(in the rows, 128 means zero)
One turn moves each row of this set onto another row. After a few examples, where does it send each row asked below?
k28: [138 104 171 140 121 106 120 119 141 119 156 162 128 126  96]
k296: [142 108 142 123 126 119 163 140 128 130 176 134 125 128 120]
k354: [127 114 166 153 148  99 138 120 129 116 151 120 154 103 124]
k693: [133  92 145 100 128  97 106 121 125  90 143 126 151 116 137]
k66: [132 137 146 130 151 126 147 147 129 116 143 157 144 119 140]
k424: [162  70 130 107 132 121 120 138 125 109 163 140 144 108 141]
k236: [124  88 126 102 132 126 120 104 136  92 155 149 151 100 133]
k992: [130 104 146 156 133 102 104 126 133 114 145 137 126 135 118]
k16: [151 109 127 129 129  95 115 146 125  97 148 122 125 120 105]
k771: [137 120 154 117 155 118 127 151 131  89 146 186 142 104 118]
k53: [161  81 158  98 131 114 129 119 126 103 153 169 146  99 124]
k175: [139 119 134 124 129 119 140 114 155 111 164 161 122 110  96]
k634: [124 111 120 134 150 129 149 113 130 102 154 167 128 107 119]
k275: [121  92 143  98 110 131 140 116 130 114 169 159 131 113 133]
k272: [124  76 152 139 138 116 122 152 131 100 189 160 124  93 109]
k184: [106  96 140 123 140 141 114 153 143  98 172 169 153 110 118]
k409: [119 112 155 142 150 101 126 104 150 114 151 132 148 133 127]
k412: [143 104 163 113 137 106 129 106 133 114 142 167 132 120 148]
k609: [127 119 142 142 136 114 161 143 114 118 165 131 122 100 127]
k821: [138 104 177 127 129 101 141 119 112 104 141 155 150 115  95]
k408: [128 104 165 109 166  89 140 134 150  96 164 165 158 115 137]
k846: [139  69 143 124 124 123 130 151 108 100 173 158 136 110  95]
k411: [147 106 156 125 140  93 142 148 139 111 178 108 143  99 113]
k229: [152 109 121 125 138 112 124 120 141  92 149 139 144  97  90]
k484: [115 112 141 140 153 110 136 131 129  88 162 168 114  89 119]
k589: [142  86 119 152 132 124 111 132 130 112 155 129 145 114 107]
k312: [114 109 162 123 120 134 135 162 110 110 158 164 148 117 114]
k563: [133  91 133 117 150 114 157 164 108 106 168 149 152 112 142]
k773: [116 107 151 124 150 119 106 142 158 100 160 134 175 118 124]
k724: [138  98 138 122 161  94 110 124 138  73 147 155 140 107 107]
k754: [136  98 155 122 156  89 117 137 154  82 175 145 136  87 106]
k214: [127 101 174 146 133 103 138 140 101 103 153 155 131  95 107]
k784: [138 119 141 129 121 103 130 140 140 115 165 143 103 133 111]
k761: [149 117 141 119 149 121 137 165 147 121 167 127 155 123 136]
k858: [121  77 121 139 145 123 115 138 146 110 182 135 134 127 127]
k755: [114  99 135 123 166 106 139 148 133  98 166 167 139 121 155]
k290: [131  96 162  97 107 102 126 132 119 111 159 135 130 129 137]
k899: [154  99 149 105 152 114 116 170 150  94 170 156 154 107 115]
k167: [143  93 135 121 140 113 121 124 132 119 153 138 130 129 164]
k445: [157  94 159 110 137  83 124 151 137 100 169 123 137 127 107]
k960: [148  95 162 102 150  97 158 150 126 104 165 148 172 106 124]
k867: [113  80 166 107 136 101 135 163 127 102 184 157 151 125 130]
k779: [123 121 173 124 130 112 127 150 125 113 145 130 172 124 119]
k549: [107 101 144 124 155 112 147 125 124  99 151 147 179 108 137]
k539: [124  88 144 147 153 113 122 131 159 113 186 126 147 100 125]
k548: [150  85 145 136 120 127 126 124 138 117 165 154 146 104  84]
k968: [108  89 148 114 143 120 153 138 145 117 186 149 166 118 137]
k584: [112  92 162 117 147  92 128 149 106  84 150 155 163 116 130]

k229 turns into k589
k846 turns into k724
k424 turns into k693
Now find these:
k584 turns into k755
k272 turns into k754
k899 turns into k773

